[-1  1  0 -2 -1  0 -2  1] : nim
[-1 -1 -1 -1 -1  0 -3  0] : Bemez
[-18 -56  -7 -44   3  19  -2  32] : Fele
[ 10 -49  20  38  -8 -14 -14  39] : kuni
[-2  0 -1 -2 -1  1 -3 -2] : napef
[ 36  -1 -32 -13 -38  26   2  -3] : dusin
next: [ 36  -1 -32 -13 -38] | [26  2]
next: [-1 -2 -1  1] | [-3 -2]

[-18  -4  33  -2 -27 -43  -9 -11 -35 -18 -19 -26  16   0  26 -24  32   4
  11  -7  14  16  13] = ruz
[-14 -38  30 -30   0 -35 -39 -18 -18  -4  33  -2 -27 -41  -9 -11 -15 -49
 -48 -26 -47 -34 -44] = fisa
[  5  37 -17  29 -33 -14 -14 -31 -29   1 -23  -1 -22  31 -18  16 -32   9
  25  -8  -1  -5  -6] = Refuv
next: [-14 -38  30 -30   0 -35 -39 -18 -18  -4] | [33 -2]
next: [11 -7 14] | [16 13]
next: [-18  -4  33  -2 -27 -41  -9 -11] | [-15 -49]

[ 42   5  12  39 -22  52  10 -17  50 -29  30]  reda
[ 32  42  10   9 -19  48   9 -16  49 -25  28]  Fulo
[ 12   5  11  11 -19  48  11 -17  49 -28  30]  Kupar
[ 38  41  11   4 -21  51   5 -14  52 -24  29]  bevi
[ 31  46  12  15 -19  50  10 -18  52 -30  32]  zim
[ 36  40  12   4 -20  50   5 -15  52 -24  28]  dubof
[ 35  40  11   5 -20  49   8 -15  50 -25  28]  kevo
[ 39  42  12   5 -22  52   5 -14  54 -24  30]  lova
[ 30  45  12  13 -18  49  10 -17  50 -25  28]  befu
[ 30  45  12  13 -18  48  10 -17  50 -29  30]  vuza
next: [-20  49] | [  8 -15]
next: [ 39  42  12   5 -22  52] | [  5 -14]
next: [11  5] | [-20  49]
next: [ 30  45  12  13 -18  48  10] | [-17  50]
next: [ 40  12   4 -20] | [50  5]
next: [ 35  40  11   5 -20  49   8 -15] | [ 50 -25]

[ -6  26   7   0  -3  -2   0  13  24  -7  17  -4   5 -14  17 -26   0   0
   0 -14   8] = nis
[  2   0   5   0 -22  26 -26  13   6   6   0 -13 -30   0 -26  -6 -15   5
   9   9   0] = nosoz
[  0 -16   0 -14 -11   6   0 -15  14   0 -16 -22 -27   3 -10 -34 -17 -12
 -10 -15  46] = nuz
[  0 -11  10  20 -15   2   0   0 -30  11 -14 -10   3   6   4  -7  -4   1
  11  13  18] = sepo
[-16   0  -3  -4  -6  -1   1   0  13 -18  26   2   0   2   7   0  -6   0
   0   2   0] = pov
[  0   0  11   0 -27   5  -8   0   3 -21 -13 -27 -14  -1 -18   0   3   2
  29  16   9] = Feg
[  6  -2   0  23   6  -5 -14 -15 -11  33 -15   0   0  24   5 -25 -18 -16
   0 -30  39] = kibi
[  7 -19   0   0 -11  -9   6 -14   0 -33   0 -22  -4   0   2 -13  -5   0
   0   0  -5] = som
[-16   2  12   0   0   0   8   0   1   0   9  -9   3  -7  14 -26  -4  -4
   0  -2   8] = bezo
[  0  -9  11  16 -18   0   0   7 -28  -7   0 -15 -32 -13 -24   0  -1  -3
  -2   0  -5] = vakun
[ -5   5   0 -34   3   0   0   0  13 -23  13   2  -3  -6   8 -23  -5 -10
  -4   0 -13] = pibu
asked: [  2   0   5   0 -22  26 -26  13   6   6   0 -13 -30   0 -26  -6 -15   5
   9   9   0] | nosoz
asked: [-16   0  -3  -4  -6  -1   1   0  13 -18  26   2   0   2   7   0  -6   0
   0   2   0] | pov
next: [  0 -33] | [  0 -22]
next: [ 0  0 11] | [  0 -27]
next: [  0  23   6  -5 -14 -15 -11  33 -15] | [0 0]

[ 25   6  -1 -14 -43 -16 -20  -9] = niref
[ 11  10 -12  33 -43 -16 -20  -9] = nimi
[ 12   6  -1  -2   8 -12   0  -4] = Nomif
next: [  6  -1 -14] | [-43 -16]
asked: [ 12   6  -1  -2   8 -12   0  -4] | Nomif
next: [ 6 -1 -2] | [  8 -12]
next: [12  6] | [-1 -2]

[-15  -8  -5 -15  -4 -23   5] -> sov
[ -1  -2  16  16  -1 -30   0] -> gona
[  3   2 -25  30  -3  -7  -4] -> Suvud
[ 0  2 23 27  2 -3  5] -> baga
[ -2  -5 -26 -17  -7 -34   8] -> Git
[ -1   6 -39  20   7  17  -7] -> zisa
[ -2  -2  -3 -20  -4  40   6] -> toz
[ -5  -8 -15  18  -7  25   7] -> debo
[  6 -37  20   7  -3  23   0] -> kab
next: [  6 -39  20   7] | [17 -7]
next: [ -5  -8 -15] | [18 -7]
next: [ -8 -15  18] | [-7 25]

